Here are the same points, seen from different sides; a view may also be mirrored.
A view may leave some points out, and in a few views one point is out of place. Which views, in the order they come, and which point in each? Write none if none.

Scene 1 (5 views)
In the rows, 128 means zero.
A:
  K576 144 127 127 129 109 131 49 106 129 124 101 129
  K776 145 119 124 131 113 140 51 115 127 113 89 127
  K560 147 127 128 133 109 133 50 111 125 119 97 129
  K704 145 106 108 112 110 144 51 112 133 124 90 118
  K36 139 102 115 122 121 148 47 105 145 115 85 123
  K116 139 109 115 118 115 139 47 100 142 128 96 124
  K846 140 119 132 139 121 138 46 103 139 111 90 132
B:
  K576 171 105 121 117 122 117 139 107 99 123 119 125
  K846 176 97 119 118 120 120 156 107 104 123 120 127
  K980 174 104 122 118 123 118 142 108 100 122 119 126
  K929 155 93 106 111 127 105 128 114 110 134 122 111
  K560 170 103 120 118 117 121 145 106 98 123 120 125
  K36 160 82 102 111 130 107 142 114 118 135 123 113
  K704 148 94 104 112 119 110 132 112 107 135 124 109
  K776 164 94 112 116 114 120 152 107 104 128 123 120
C:
  K846 111 113 93 137 120 138 128 79 132 107 155 125
  K560 115 122 89 134 118 142 135 79 130 108 151 124
  K704 134 145 91 127 120 145 126 98 119 97 160 124
  K116 126 140 93 126 116 144 121 94 125 114 169 125
  K980 114 124 89 131 116 142 133 79 131 115 156 126
  K36 129 133 100 130 121 140 111 100 124 101 171 125
  K576 116 126 88 131 115 144 135 80 130 114 155 125
D:
  K116 115 130 146 116 139 117 125 122 122 135 135 103
  K980 118 125 151 128 134 123 131 112 114 129 124 124
  K576 119 125 151 128 133 124 132 112 114 129 123 120
  K704 118 127 128 115 133 116 131 124 126 131 129 98
  K560 119 124 144 128 131 123 135 113 113 127 121 126
  K776 119 124 133 122 133 117 135 118 121 130 124 127
  K36 115 130 132 109 142 111 125 128 130 138 139 114
  K929 116 129 136 113 137 116 128 124 126 134 133 98
  K846 118 125 145 126 135 120 132 114 117 131 126 139
E:
  K576 119 111 142 164 98 127 81 97 150 115 71 101
  K980 119 111 142 166 95 126 81 95 153 116 71 101
  K116 102 104 151 157 101 129 81 86 144 99 76 109
  K704 118 102 154 153 116 130 81 92 134 108 82 107
  K36 102 97 157 155 105 132 80 77 154 102 88 106
  K929 105 101 156 153 108 131 81 84 140 99 82 110
  K846 121 109 143 167 96 127 81 90 165 122 78 97
Views that do not fit: A, E
  out of place in A: K846
  out of place in E: K704

Scene 2 (5 views)
A:
  K14 112 149 88 80 116
  K551 126 128 65 114 127
  K503 145 128 106 110 126
  K570 143 137 86 122 118
  K33 124 161 99 104 108
  K747 132 133 82 124 104
  K112 122 130 91 96 117
B:
  K14 109 140 97 117 104
  K570 108 138 137 151 89
  K551 104 121 112 160 93
  K747 104 128 138 147 101
  K503 110 136 135 133 69
  K112 103 129 115 128 91
  K404 116 121 125 163 97
  K33 121 152 122 123 107
C:
  K14 90 86 193 71 181
  K33 116 101 189 81 176
  K747 116 99 166 96 205
  K503 94 112 165 110 179
  K112 91 92 175 90 188
D:
  K14 166 110 153 104 135
  K112 151 119 134 103 141
  K551 130 141 139 108 129
  K33 148 91 144 118 134
  K503 136 115 120 118 158
  K747 127 108 134 98 129
  K570 120 115 130 117 140
E:
  K747 123 141 120 130 151
  K33 123 122 91 122 164
  K112 131 124 103 127 133
  K551 112 142 119 116 126
  K503 131 145 92 147 138
  K14 124 104 91 115 138
  K404 119 155 118 112 138
  K570 116 148 109 136 146
Views that do not fit: D
  out of place in D: K747
